128 stands for zero in the data rows.
Some points, one per row:
[145 167  65 124 120 158 151 130  97 112 126 103  79 114 138  63 166 157
 113  83 147 116 124 102 139  92 122 185 152 120 115 155 104 101 118 156
 137  95 125 128  82]
[176 171  57 120  43 174 200 202  89 111 130 142  30 101  99  73 151 144
  77  81 166 103 133 140  95  88 135 224 168 126  80 183  77  84  65 170
 180 121 139  84  34]
[159 166  53 114  59 187 176 164 138  92  82 134  68 106 110  62 175 140
  92  84 176  93 108  96  71  38 144 203 144 147 137 163 105 140 135 190
 159  90 118 156  85]
[115 100 108 148 112 165 156 148 234 113 101  83 163 146 155 111 190  52
 103 126 182  94 149 151 116 111 227 146 143 173 112  90 149  80 151 175
 141  12 128 164 154]
[171 173 108 146  97 132 161 149  72 135 125 132  80 121 103  97 141 154
 119 106  84 116 122 112 136 109  93 151 158  96 108 149  94 142  54 118
 166 149 149 108  80]
[147 166 152 104 131  73 140 116  82 127 152 141 158 139  98 127  64 150
 140 103  76 146 151 102 188 163  53  88 103 118 140 179 147 176  80  86
 170 220 134  69  35]
[117 130 154  74 144  94  51  57 102 133 119 180 163 144 135 150  46 146
 152 146 102 163 102  99 133 130  33  86  88 147 184 153 129 149 204 115
 104 216 133 144 161]
[142 150 131 110 115 143 161 150 126 132  98 157 123 109 140 110 130 109
 113 115 142 130 130 123 132 100 124 150 119 148 149 143 118 150 113 133
 142 139 129 135  92]
[117 119 109 119 163 128 119 102 119 106 126 133 153 111 132 149  78 132
 142  91 115 138 122  99 122 179 125 128 136  84 107 111 184 122 122  90
 118 147 106 106 137]
[ 62  97 210 170 154 139  14 127 181 143 151 123 168 125 157 194 146  79
 168 185 132 135 144 167 143 158 155  80  62 185 160  82 155 114 179 129
  86 102 113 165 237]
[178 125  69 135  91 144 215 154 124 109 125 113  87 119 133  65 141 103
  88  68 202 130 116 133 118  95 169 182 165 133  90 163 109 128 100 168
 174 103 113 107  59]
[ 96  96  96 114 178 136  95  84 124 134 125 118 158 134 152 122 119 160
 118 121 149 146 110 107 151 144 116 113 110 125 145  93 156  94 195 127
  90 123 121 144 162]
[119 144  73 131 118 150 159 140  74 133 154 134  71 124 101 129 147 179
  91  98 104 107 121 108 121 119 156 198 178  97 105 123  98 120  81 135
 144 122 128 100 115]
[103  95 117 115 151 146 119 150 202 120 159 100 188 140 150 161 147 109
 133 173 106 112 149 126  94 142 178 117 153 150 121  76 168  56 137 159
 127  92 122 139 211]
[128 113 111 134 144 131 148 184 186 133 106 113 152  96 166 123 174  79
 139 127 162 115 135 147 107 119 179 131 132 128 143  96 148 104 146 139
 107  66 125 177 169]
[146 184 127 131  93 132 172 169  89 116 150 121  78  91 127 122 147 131
 116  97 108 104 159 143 141 115 104 183 145 115 137 167 102 113  51 121
 156 134 137 108  64]
[172 189  97 131  73 135 148 143 103  96 132 113  90 114  97  95 163 129
 163  95 146 137 119 129  93  95 128 164 147 101  75 173 120 137  99 158
 158 145 115 103  78]
[157 186 181 136 114  47 141  93   0 115 200 131 122 134  65 123 109 150
 148 117  59 149  77  64 174 124   4  79 128  59 138 161 108 194  48 108
 189 244 109  85  80]
[162 181  82 132  70 185 219 181 124 101  84 147  74  98 135  72 174 115
  82  89 153 100 154 149 117  69 146 212 157 141 116 168  91 126  77 160
 171  93 120 125  31]
[111 105  89 161  96 205 161 170 210 111  88 102  97 110 136  82 162  73
  80  97 201  83 158 176 126 129 235 200 135 168  78 117 131  55 109 155
 139  29 125 135 114]
[117 108 136 141 135 107 131 111 135 122 125 129 162 133 137 143 139 135
 127 132 125 141 137 119 146 110 100  99 118 114 125 101 138 148 187 111
 116 136 106 131 105]
[110 151 147 110 136 145 114 130  79 137 104 131 112 117 100 127 105 180
 143 127 117 158 114 106 128 163 103 133  93  97 116 142 147 158 115  70
 101 187 108 101  89]
[169 161  76 145  90 149 166 156  91 125 113 137  46 103 103  89 162 154
 102  95 107 111 133 120 130 101 125 166 159  99 106 150  89 118  55 146
 166 130 140 111  73]
[ 56  64 164  99 173  92 101  75 191 136 130 127 225 144 155 178 128 101
 117 176  95 110 160 123 167 133 103  75 115 122 186  80 160 106 189 110
  73 118 114 178 195]
[151 151 107 139 123  97 124 117  91 148 140 138 112 133 116 118 128 141
 133 113 130 144 123 144 151 138 105 117 130 116 132 151 102 123 123 124
 131 158 155 120 108]
[ 85  60 150  97 170  97  61  86 177 161  95 137 150 129 137 186  82 120
 148 156  99 125 154 114 124 157 131  88 103 122 194 117 146 136 156  93
  77 136 161 197 208]
[147 226 133 110 102 130 163 133  61 120 144 129 134 143  78  83 123 164
 117 118  88 158 121  85 160 126  37 121 120 124  70 168 126 150  77 112
 186 201 113  46  32]
[112  99 153 134 125 126  87  81 137 127 122 120 127 161 137 128  88 110
 114 141 142 129 124 140 166 170 108  89 105 150 135 148 149 103 133 114
 122 149 145 108 132]
[154 111  86 164 108 177 176 167 182 116 133 111 102  84 152 117 195  85
 124 122 173 138 154 159  72  84 217 159 139 153  81 122 103 101 122 185
 132  58 104 135 159]
[166 142  76 131  80 141 222 204 105 117 143  83  42  96  96  70 184 157
  91 102 172 109 124 122 103  89 136 176 157 113 111 172  97 110  83 162
 142  86 125 132  61]
[166 167  76 142 117 168 235 181 118 106 111 119  99  77 118  65 149 102
  98  89 150 100 107 122  99 105 151 184 153 111  76 116  97  91  85 143
 157  69 129 135 102]
[105  25 123 133 111 134 134 139 235 108 120 112 170 139 113 155  98  76
 117 143 191  92 144 177 113 130 187 125 119 145 130  91 159  73 204 141
 104  75 110 182 160]
[137 138  56 160  90 159 164 153 146  86 126 151  83 113 123 132 155 138
  86  80 136  90 151 121  91  85 164 174 156 148  69 138 115  93 148 169
 159  69 132 102  98]
[ 83  61 201 125 195  75  81 111 123 166 154 195 225 133 188 195  68  88
 140 170  81 148 126 122 155 179  82  70 134 106 130  73 139 117 164  87
  79 163 110 114 245]
[160 169  96 128 108 155 166 157 119  77 136 125 108 113 119  92 151 122
 148 107 133  97 103 134  74  68 144 190 181 107 122 121 116 120 108 170
 149  85 107 139 129]
[123 197 203 111 197  67 122  71   5 117 179 120 125 138 107 120  53 176
 165 103 104 173  64  74 183 190  49  97 111 101 162 168 142 207  81  67
 133 203 130  98  99]
[ 69 118 178 114 183 116  76 106 189 127 126 139 245 151 127 166  97  82
 157 153 131 145 126 149 152 158 138  92  80 160 164  85 183 137 187 103
 110 134  95 157 186]
[134 203 108 141 125 107 110  86  17 105 131 134  76 129 107 122 113 192
 132  72  99 139 100  66 153 153  61 129 139  65  99 138 144 160 100  81
 151 178 146  81  44]
[156 108 121 105 107  90 132 140 105 145 146 142 107 149  80 121  83 165
 122 111 105 113 133 121 164 135  90 133 124 113 142 173 100 146 109 113
 165 178 145 100  66]
[195 172  85 127  73 148 159 158  82 130 106 169  48 119 109  97 129 164
 126  82 140 130 120 142  97 101 134 211 169 110 106 183  86 149  79 148
 163 164 137  81  60]
[ 74  71 179 136 201 101  32  93 135 166 112 151 193 144 145 161  59 115
 153 161 109 160  96 109 171 198 103  50  66 131 135  79 174 135 183  69
  88 167 130 142 228]
[ 84  55 187 128 181 124  29  90 167 152 129 126 180 164 135 178  91 140
 164 205  99 126 127 165 144 164 133  68  89 149 163  72 149 117 195  92
  73 132 145 160 213]
[ 99  80 159 114 196  85  54  82 125 157 139 145 203 154 143 159  68 136
 152 157  79 161 108  83 168 181  68  50  98 116 168  79 159 128 169  87
 101 183 132 161 212]
[151 233 127 109 171  89 118 103   6 133 133 160  97 124 123 104  67 178
 125  86  75 158  82  41 161 163  24  99 109 112 154 174 121 182  96  80
 155 205 175  95  85]
[119  89 118 150 102 150 108 149 196 107 131 110 107 110 173 159 182  85
 135 149 151  78 152 160  74 103 195 150 161 129 135  99 132  58 146 174
 106  40 140 177 204]
[149 196 159 110 147  92 143 133  90 145 130 124 141 143 103 117 108 157
 154 131 111 143 121 124 153 138  94  99 113 140 155 145 116 189 109  92
 148 156 150 122  72]
[142 122 127 147 125 175 133 113 121 106 133 159 104 136  91 127  79 157
 119 133 126 132 112 163 129 134 139 147  92 166 112 125 108 128 138 112
 151 146 124 112 105]
[122  77 136 118 130 129  98 183 198 131 106 150 147 115 159 156 128  87
 146 129 149  99 143 129  95 109 152 147 132 142 176 111 139 117 167 136
 116  86 124 185 187]
[103 109 133 119 140 113 143 121 128 160 104 163 160 131 124 153 102 105
 109 103 136 137 120 137 137 146 162 136 130 108 142 102 133 155 132  99
 108 135 115 143 151]
[103  83 115 125 102 168 135 138 183 111 103  90 113 124 149 113 180  95
 117 140 193  95 118 146  76 101 190 167 162 126 125 115 146  93 140 183
  86  60  94 149 179]
[117 101 158 116 188 115 108 125 148 136 125 112 159 132 174 127 120 135
 150 142 137 125 125 127 144 156 141 140 144 131 151 108 150 132 130 124
 101 103 114 125 156]
[129  87 128 201 107 191 184 159 234  92 112 103 120  85 155 151 166  26
 115 126 190 104 157 182  59 124 249 153 132 170  40 102 125  66 136 169
 120   3 108 142 179]
[123 169 127 151  95 116 147 117  81 119 122 163 119 131 108 132 146 110
  98 101 112 121 119 109 151 108  97 115 129 109 121 125  92 146 129 117
 149 138 130 125  83]
[ 85  54 190  86 193  70  78  68 157 175 136 135 206 146 178 187  67 110
 140 189  88 147 157 124 173 185  89  36 103 138 188 116 146 124 171  84
  70 165 161 159 209]
[160 116 109 145  74 168 173 179 194  95 141 127  84 128 149 136 171 105
 115 125 152  88 160 177  76  85 205 206 182 171 127 165 108 121  91 200
 158  60 125 118 119]
[ 89  68  72 135  94 145 125 153 221  95 125  98 146 115 180 140 186  63
  97 103 200  65 159 149  90  99 197 166 163 133 134  92 154  28 209 185
  90   7 115 190 178]
[131 139 145 126 129 139 145 144 121 133 102 154 135 126 155 116 115 117
 115 126 114 123 128 119 148 126 102 148 123 135 147 140 126 156 116 104
 130 134 129 134 103]
[131 216 162 109 122 117 137 111  43 132 149 129 156 151  85 106 107 169
 124 132  68 162 103  67 172 148  29  89 106 124  94 156 137 175  86  97
 177 214 119  49  55]
[158 195 160 155 126 105 147 121  21 111 178 131  69 122  83 112 114 163
 135 124  95 134  88 106 141 126  72 109 129 113 113 156  87 171  57 119
 167 173 146  86  96]
[168 168  82 137 112 120 162 114  87 136 139 150  89 123 120 123 145 161
 107  94 126 162 137 128 132 114 113 116 127 125 113 166 106 150 124 126
 155 152 142 103  71]
[128  95 119 142 136 145 171 137 157 103 138  71  82 106 141 106 153 112
 126 107 199 107 124 142 108 132 205 171 144 135 111 144 142 114  98 169
 118  59 109 129 133]
[127 149 213 115 151  80 102  65  77 118 134 124 176 147 125 116  62 121
 169 162 126 161  84 113 151 165  22  43  83 124 151 148 156 175 151  82
 107 208 125 126 119]
[114 156 180 123 180 117  75  89  58 124 137 139 162 161 107 119  73 183
 159 143 102 157  52  94 169 146  50 106 104 108 182 100 156 178 149  74
 128 183 115 131 130]
[143 122 179 129 161  74 119 109  62 161 144 148 145 130 128 118  96 138
 136 155  71 147 108 101 187 142  22  60 120  79 138 124  97 159  98  82
 131 191 141 128 133]
[135 200 102  97 107 138 190 166 100 112 117 142 108 102 114 119 128 124
 118  85 143 141 115  98  81 124 131 173 145 122  96 166 125 136 104 138
 142 134 126 104  93]
[150 181 165  95 121 124 129 144 122 121 124 129 124 135 155 142 106 146
 152 159  83 107 145 117  96 137 101 127 142 153 130 162 134 150  89 117
 133 141 171 101 111]
[ 92  36 186 162 158 121 119 115 199 134 104  99 189 139 160 155 116  76
 127 161 156 127 141 144 147 156 154  89 109 129 122  84 169 138 176  95
  88  96  93 150 161]
[106 126 141  86 134  76 142 117 131 142 147 135 201 135 114 152 114 112
 139 127 103 146 151 114 141 139  99 111 124 107 137 135 144 141 127 117
 133 184 104 110 120]
[104  86 151 132 189 105  34 123 142 171 131 126 178 132 160 151 113 119
 164 155 135 161 111 137 168 176 110  66  86 125 156  74 162  96 169 102
  96 153 128 141 211]
[193 177 117 135  81 133 177 158  93 103 144 162  64 130 112 112 128 149
 127  91 107 111 135 138 110  99 130 188 171 135 132 193  97 170  44 153
 192 145 137  81  51]
[136 162  47 132  68 138 167 167 119 100 128 108  68 103 134  99 171 121
  82  56 201  93 133 129 106  87 137 202 167  99 108 146 130  72 147 171
 144  74 127 122  61]
[ 94 120 179 107 153  51  54 124 134 181 143 106 166 154 151 171 146 119
 159 167 133 137 130 116 135 169 131  51 114 123 162 121 156 147 163 126
  81 142 152 142 195]
[165 201  88 157  79 164 189 183  70 109 143 155  63 123  74 104 145 148
  94  73 143 123 114 120 107 100 147 199 143 140  83 157  94 153  87 143
 192 125 117  66  36]
[128 122 110 139 113 174 163 119 158  95 122  89 103 111 161 106 158  92
 110 134 144 100 148 150  95 104 153 152 147 155 124 140 118  79 122 171
 108  70 128 156 154]
[161 176  80 115  93 157 159 153 131 114  99 107  82 116 112  60 158 123
 117  90 148 107 131 137 128 114 144 183 150 125 107 162 108 101  71 158
 163 106 143 123  78]
[126 160 146 111 168 110 127  66  95 119 133 129 137 130  92 146  76 153
 161 132 101 158 104 117 123 157 119  90  96 116 151 138 129 170 125  91
 112 165 139 144 137]
[ 92  50 171 146 160  74  75  92 182 139 119 149 226 156 147 176 125 105
 137 165 122 127 138 123 166 131 105  53 107 124 148  68 155 146 225 108
  97 128 108 159 166]
[120  51 161 127 183  90  75 103 158 181 115 155 182 158 154 129  89 121
 135 183 126 148 110 145 175 155  97  47 103 152 158  84 120 116 182 108
 110 156 152 156 208]
[154 201 119  93 108 121 165 179  98 120 139 135 104 110  97 112 127 153
 141 105 120 115 137 141 110 125 118 175 144 105 130 167 123 137  76 126
 147 152 136 102  65]
[ 62  39 197 114 201  75  48  95 139 176 117 139 200 159 153 185  71 135
 141 168 100 127 127  85 174 170 108  59 109 110 180  75 159 187 174  66
  74 146 130 149 206]
Then 12 other points, each followed by its number:
[174 143  48 121  63 176 190 167 151  91 110 132  62 117 113  84 130 155
  91  80 164 105 146 125  95  86 169 206 145 172 101 188 117 111 107 179
 185 103 132 107  33] 0
[ 82  93 206 104 191  83  77  64  93 119 177 140 174 121 116 180  37 164
 158 184  87 139 125 116 157 173  31  50  76 108 167 107 140 131 184  67
  69 184 118 146 163] 1
[127 104 128 124 113 169 144 119 151 113 106 131 146 136 127 121 111 130
 114 151 109 121 148 119 120 112 121 127 117 157  97 136 124 141 134 119
 137 134 124 114 109] 2
[108 113 113 144  90 172 111 162 153 122 116 134 103 137 138 139 158 134
  91 137 115  90 137 106  86  91 156 152 154 158 102 109 114 103 152 162
 135  68 137 122 162] 3
[126 117 126 109 116  77 140 124 130 152 139 138 127 159 128 145 137 112
 105 134 137  94 131 150 131 134 156 118 179 104 150 141 109 127 126 138
 124 105 163 135 142] 4
[ 84 114 105 134 126 147 117 144 177 137 124 119 126 104 147 154 169 104
 109 119 160 122 164 148 112 119 182 152 110 159 145 117 131  94 164 152
  98  70 118 159 168] 5
[133 122  95 155 105 173 150 139 147 120 125 124 121 127 123 139 173 140
 111 127 122 138 136 118  90  98 169 160 152 128  93 105 127 132 130 148
 143 110 113 125 111] 6
[ 87  60 178 111 200  53  82  65 126 175 134 142 216 169 165 177  78 117
 133 161  93 146 130 135 173 178 106  56 129 103 168  85 147 145 179  73
  80 160 141 142 192] 7
[159 153 101 184  76 182 218 174 127  96 130 121  72  82 109 121 153  75
 102  97 172 130 128 159  77 120 201 171 126 136  50 135 111 109  84 147
 155  81 112 107  94] 8
[102  85  95 159 135 122  98 106 173 144 103 115 141 167 131 142 151 112
 103 111 143 106 116 141 147 155 221 106 145 117 126  69 160 120 138 128
 138  71 150 142 158] 9
[139  87  78 115 134 132 143  99 113 147 115 138 120 151 132 106 127 147
  89 105 131 125 120 102 149 125 152 145 156 107 117 120 101 134 122 133
 136 132 137 123 114] 10
[141 226 156 117 119 145 136 140   5 115 148 168  95 127 107  81  88 171
 112 114  84 134  77  74 154 143  16 134 126 127 106 159 118 137  64 102
 166 205 134  52  80] 11
Which of these numbered points is nearest to each point below, ignoring the 2 directions in which the first points spread most? Its number follows each.
[ 79  97 151 137 131 182 125 150 168 112 111 124 155 127 164 129 141  92
 105 150 134 120 117 134 105 139 156 129 135 150 114  74 153  57 154 138
  98  72 112 138 199] > 11
[129  79 106 150  95 161 134 142 214 116 132  97 133 111 139 149 193  84
 143 145 181 122 160 174  56 100 233 155 148 140  74 113 146  94 171 187
 105  63  88 143 170] > 6
[139 153  92  83 127 129 144 123  78 129 134 172 105 138 102 115  58 188
  98  85 116 136 134  99 155 132  83 153 106 145 147 174 118 153 123 114
 163 196 139  88  51] > 0
[151 134  87 126  69 107 180 153 120 128 130 120  84 147 101 117 164 116
  94 101 169  79 116 159  97 111 192 170 200  91 123 149 106 118  99 162
 145  76 156 127 100] > 4
[122  68 140 135 174  69  62 106 139 163 158 153 168 170 156 147 104  98
 140 129 192 137  70 173 144 144 180 110 146 148 196  87 127 123 207 158
 108 105 139 166 223] > 4
[ 49  67 215 132 187 145  33  63 164 144 120 110 187 172 156 171  86  98
 136 187 134 137 114 161 165 207 154  80  92 155 138  66 166  94 183  82
  58 107 130 144 232] > 11
[150 121 146  95 131  72 116 110  53 154 140 175 125 158  74 128  37 195
 125 127  71 142 110 113 186 150  29  93  99 116 174 169 110 185 101  77
 153 250 152 100  62] > 0
[ 87  50 102 153  98 177 151 136 225  91 135  84 119  95 150 169 162  87
 114 165 170  80 187 177  64 108 185 160 136 139  96  99 121  34 190 160
  62  21 113 183 173] > 1
[128 135 112 141 101 167 117 136 129 118 120 146 101 138 155 128 157 118
 103 136 106  81 124 109  92  95 157 153 172 146  96 110  94  99 135 169
 138  68 142 115 175] > 3
[140  73 119 108 120 103 114 134 152 133 135 149 133 142 109 133  97 145
 125 142 112 104 153 134 167 120 115 114 122 131 149 139 113 127 134 129
 151 151 139 128 114] > 0
[ 86  40 185 130 125 140  93 113 202 126 102 107 160 129 143 159 123  99
 135 174 154 111 159 152 139 131 153 119  97 140 138 106 149 121 166 119
  80 118  92 154 150] > 2
[164 122  31 116  85 144 195 139 120 121  99 131  70 127 127  71 167 158
  74  71 143 101 133 116 118  77 169 206 195 102  87 151  88 115  91 178
 160  99 136 106  63] > 10
[160 195 153  98 113  97 141 105  23 133 117 158 124 139 104  88  88 177
 127 119  54 137 102  46 176 128   0  93 133  83 118 171 111 196  62  74
 177 238 142  66  38] > 2
[ 93  56 123 169 164 166 101  79 224  90 139 114 182 127 164 174 134  90
 126 143 132 115 146 132 108 139 212 122 128 172 109  48 171  67 178 159
 121  52  97 160 218] > 6
[141 105  78 177 109 188 170 125 170  61 141 109  96 105 123 131 149 111
 110  92 138 105 141 109  85 106 191 185 153 132  66 104 143  86 121 164
 165  58 103 123 118] > 6
[167 159 105 132 113 102 140 135 125 123 139 108  95 128 129 138 140 149
 145 127 115 119 152 138  91 114 139 101 140 122 137 164 126 157 120 133
 130 106 177 146 102] > 4
[ 95 118 200 156 215 117  53 114 119 147 125 129 198 150 156 151  90 126
 155 166  88 147  85  87 190 167  64  49  73 150 180  59 161 162 167  76
 113 131 129 159 195] > 11
[161 213  83 120 104 147 161 152  62 120 110 165  93 116  72 123 105 202
 126  85  86 159 124  86 101 115  88 151 112 107 101 157 137 179  91  87
 168 200 134  90  34] > 6
[104  78 101 116 139 186 134 113 226 120  90 137 158 105 178 146 127  98
 123 154 131 130 179 144  85 125 190 144 112 177  97 117 136  74 170 150
  93  83 117 157 193] > 2
[110 108 125 143 157 159 123  74 120 116 103 124 138 143 136 119 104 131
 112 129 148 141  88 151 138 147 131 122 122 115 135  84 153 118 160  98
  98 113 135 149 140] > 10
[113  64 213 137 193  74  16  82 127 165 138 160 173 169 148 186  66 163
 180 200  86 137 100 116 154 134  68  44  97 140 195  88 114 180 206  91
  91 159 147 170 214] > 3
[ 97  64 168 173 148 147 129 116 211 128 123 128 179 107 171 164 142  24
 126 161 165 133 147 182 103 145 214  89 105 168  84  74 137  91 170 136
  88  53 115 148 230] > 8
[167 176 150  93 116  78 141 134  42 102 158 154 132 141  51 106  28 165
 139  98 118 137  84 110 164 142  25 106  88 106 145 170 126 165 116  81
 181 236 136  98  23] > 0
[161 171 111 119 119 129 146 137  42  95 160 131  54 101 124 102 117 199
 133 104 109 119  97 113 110 100  34 184 166  80 169 160 100 113  97 138
 131 157 129 133  81] > 1
[100  69 134 144  80 177 150 153 216  97  94  93 107 113 146 128 182  97
 109 152 169  86 187 178 108  95 184 176 138 143 107 127 127  87 136 165
  95  64  90 139 111] > 2
[107 149 195  91 171  94  94 120  97 133 135 136 179 123 169 136  99 116
 160 147  97 139 113 109 149 156  48 121 137 108 175 131 148 129 125  99
 102 172 124 125 167] > 11
[ 98  97  97 135 104 222 149 171 192 102  89 134 113  93 147 131 154 102
  89 130 132  69 160 132  73  90 197 204 146 149  90  84 118  67 141 160
 110  36 106 141 167] > 3
[ 85  70 147 121 130 105  94 126 149 138 136 115 140 151 103 156 116 118
 130 138 138  88 116 123 129 151 159 126 146  99 134  99 147 124 137 125
 114 111 125 130 169] > 4
[157 173 125  88 152  89 126  89  69 143 157 161 171 160 115 119  79 141
 146 115 108 180  92 126 138 153  83 119 134 112 135 150 129 152 130 107
 146 219 135  98 112] > 7
[162 198 138 108 150  86 106 124  13 172 137 144  94 120 112 102 105 193
 148  90 109 188 101  86 178 151  47 121 102 101 145 180  99 185  83  93
 149 233 153  81  67] > 5
Now 12 new points, numbered from 0 again:
[197 154  57 144  89 165 212 180  95 129 136 150  39  95 127  96 145 163
 110 104  87 110 157 147  95  95 143 203 180 108  87 164  61 114  40 137
 162 114 153 104  77] 0
[138 146  81 165 122 167 148 164 114 123 135 105  77 108 138 126 166 160
 110  98 145 135 140 151 122 134 152 176 142 113 109 106 144  87 111 119
 127  99 126 119  78] 1
[185 192  54 129  52 151 231 164 106  87 130  92  40 102  67  66 181 147
  95  75 151 106 130 100  83  59 135 170 163 106  70 182  90 127  70 177
 190 109 132 110  20] 2
[131 188 117 122 103 145 168 176 162  95 124 111 146 123  99 112 144 101
 136  98 164 115 137 153  94 107 164 173 127 153 130 139 153 131 123 138
 153 102 105 130  82] 3
[162 220 157 124 128 101 100  57  14 148 132 146  91 169 111 113  88 191
 142 120  85 188  95 131 182 165  40  96 104 109 151 181 115 189  79  70
 143 235 173  78  49] 4
[163 133  82 125  87 149 186 152 152 106  98 108  69  99 161 109 150 111
 104  90 172 101 158 151  83 117 172 189 172 115 103 172 121  98  96 152
 127  81 162 127  83] 5
[142 135  72 176 103 183 169 166 144  97 130  81  61  97 145 110 193 139
 104  99 168  93 150 151 103 113 183 190 161 113  87 113 123  76 102 154
 130  43 122 132  87] 6
[202 152  89 138  81  86 179 186 115 132 147 116  82 114  67  87 149 130
 144  79 159 138 123 127 119 109 155 122 136 113  70 191 106 161  62 165
 200 155 127  82  52] 7
[128 132  78 127  91 155 145 159 190 141 133 115 138 155 132 115 188 103
 103 138 162 111 154 189 102  97 215 174 168 174 109 113 111  78 145 189
 140  66 122 131 142] 8
[103  90 123 102 170 133  98  89 164 121 134  87 160 117 154 121 109 131
 145 156 117 121 139 121 128 135 105 112 117 130 156 109 142  73 153 141
  92 112 126 165 182] 9
[ 61  66 196 117 203  93  58  67 128 160 149 173 201 160 149 205  57 125
 131 178  75 129 131 146 180 185 116  73 100 138 183  70 125 136 187  67
  85 144 137 147 214] 10
[102  76 161 118 176 131  93 126 196 157 125 118 188 126 163 168 124 108
 153 166 131 151 152 137 111 152 175 114 119 150 124  86 152 111 153 134
  89 122 109 142 209] 11
Which of these numbered points is nearest to each point below, ignoring the 2 directions in which the first points spread most? Its number follows each.
[ 82 118 154 122 148 135 104 130 205 116 126 117 207 141 124 157 121  73
 149 144 150 119 134 164 114 145 181 125 100 163 148  98 182 119 175 132
 110 100  99 161 175] > 3
[107 111 110 125 106 148 122 155 181 158 138 117 154 166 116 144 155 101
 105 152 167 127 124 185 111 130 201 139 142 163 122 100 123  91 168 152
 125  87 147 153 160] > 8
[115 127 177 140 153 111  58  45 112 155 115 131 144 173 145 153 108 145
 155 169 109 171 109 157 156 167 114  65  97 125 156 127 146 162 148  81
  93 175 157 136 152] > 4
[ 96  51 128 114 154 148 113 106 235 111 129  64 166 115 172 141 153  97
 138 175 153 113 159 154 100 122 160 112 129 151 163  89 165  54 176 163
  81  63 120 202 206] > 9
[130 176  71 141  67 156 146 122  81 105 105 120  44 113  86  97 164 156
  89  66 123 102 141 108 137 110 131 185 144  93  94 159  99 114  75 150
 165 119 138 106  43] > 6
[179 220  87 141  67 169 172 120  89 102 107 112  40 121 109  71 185 146
 109  93 161 136 130 160 106  91 152 176 144 133  88 185  99 128  81 166
 157 114 145 101  31] > 4
[145 178 111  86 115 112 176 135 103 101 131 135 110 121 146 115 114 135
 118  97 144 118 120 123  92 111 102 172 159 116 166 188 134 141 121 143
 119 127 140 136  97] > 5
[176  97  37 154  91 174 196 173 161 129 125 141  62 102 132 116 163 142
  97 110 132 106 169 175  94 100 195 198 175 124  98 123  88  68  85 162
 152  77 139 133  97] > 0
[165 139 132 110 150  83 160 155  54 153 176 151 110 110 126 127 109 161
 139 135  86 140 117 117 129 117  63 128 147  90 165 148  90 158  89 122
 143 188 138 119 123] > 0
[ 65  69 110 181 120 181 106 126 217 102 109  99 130 129 163 167 171  88
  90 135 158  58 169 165 106 120 232 158 138 153 104  56 144  63 191 147
  91   0 119 170 176] > 6
[139 159  87 154  79 165 176 168 125  79 124  82  81 103 111  86 184 117
 101  84 144  84 123 105 107 100 147 181 163 100  86 127 143  99  61 157
 169  75 118 122  77] > 6
[155  58  93 147  93 101 142 169 208 140 134  90 144 125 108 114 179  84
 135 132 176 116 144 155 115 120 197  97 135 130  92 127 140  96 121 182
 150  99 105 127 144] > 7
[118 110  92 149 148 119 106 144 189 147 131 129 141 114 154 175 154 120
 124 120 143 135 173 168 117 139 207 115 117 163 126  97 141 104 180 139
 118  75 151 149 148] > 1
[ 82  37 144 124 159 143  69 113 205 102 135 109 146 124 192 157 151 112
 147 183 124  80 151 160 114 103 124 140 147 127 204  69 131  46 198 157
  59  50 126 218 239] > 9
[ 74  99 173  98 191  78  45  85 161 186 146 146 222 192 130 177  97 122
 139 187 106 153 123 161 177 170 130  61 106 169 162  81 138 111 206 113
  94 142 142 145 219] > 8
[118  55 162 128 157  64  63 115 184 178 129 132 211 160 110 163 121  97
 164 165 136 168 121 137 153 175 144  35  96 131 127  97 157 139 164 128
 120 168 112 133 204] > 7
[113  98 148 139 188  93  28 119 130 163 158 144 150 155 152 176 116 166
 168 149 128 143 120 154 162 169 126  99 106 141 180  99 148 133 184 111
 102 133 137 131 184] > 1
[ 71  23 124 151 108 122  98 167 249 125  89 133 165 105 192 187 181  53
 113 126 178  88 188 147 109 121 211 130 144 120 144  87 178  76 187 141
  82  42 113 174 185] > 5
[118  54 142 131 166  82  72  94 161 179 124 163 202 156 180 172 104 106
 136 174  84 135 146 136 158 156 103  47 135 113 153  80 132 106 174  92
 102 144 160 154 206] > 0
[127  87 167 114 179  82 123 129 117 144 170 149 171 121 145 158 103 135
 152 172  86 136 121 130 134 134  80  91 135 108 178 107 111 143 133 119
 109 146 127 155 194] > 0
[143 166  95 120 101 148 156 191  91 114 143 135  79 108  90 131 120 178
 123  76 121 123 142  81  93 127 138 200 141 122  75 169 126 153  90 138
 163 143 102  62  63] > 11
[159 195 144 138 116 115 102  66  57 137 127 136  87 151 131 111 130 155
 150 139 109 155 112 153 157 136  99 102 123 117 130 161 115 171  96 108
 134 177 166  89  73] > 4
[150 122  65 153  92 188 199 155 181  95  90 116 107  88 112  85 174 116
  99 106 155 101 150 128  90  83 169 168 134 132  72 113 115  95 129 161
 139  59 107 151  94] > 2
[146 197 134 124 123 115 126 138  55 118 162 152 133 137  97 130 100 165
 140 101  89 144 107  93 143 131  70 141 128 121 133 148 138 172 111 111
 164 187 109  89  62] > 3
[165 185  78 124  94 143 205 149 160 123 129 125 108 121 142  95 191  85
 104 112 153 109 157 185 106  89 186 191 174 146 106 155  81  88  99 180
 149  72 145 141  98] > 8
[ 69  57 118 132 147 144  88 139 205 146 128 112 175 119 177 175 178  86
 122 143 168 139 159 161 100 134 201 132 135 127 128  62 165  58 202 155
  64  69  98 167 220] > 1
[147 151 133 153 115 134 141  86 121 123 109 115 122 120 119 118 159 125
 147 144 122 167 116 116 111  99 116  97 108 122  98 129 109 162 135 127
 127 145 129 145 110] > 2
[122 119 136 123 156 129 131 134 197 142 109  98 156 132 130 135 137 123
 139 151 148 124 143 160 123 136 169 116 109 150 162 106 149 129 154 122
 113  86 144 179 134] > 3
[ 80  99 188 104 175  79  36 101 161 178 136 134 206 159 105 172  99 117
 166 191 109 142 120 162 158 175 132  59  88 135 160  86 139 113 171 104
  87 157 150 151 218] > 8
[112  57  86 146  95 152 109 122 255 128  92 121 168 148 170 146 181  53
 112 140 170 108 168 172 111 104 232 138 141 192 119  97 147  78 194 183
 129  48 131 180 187] > 8
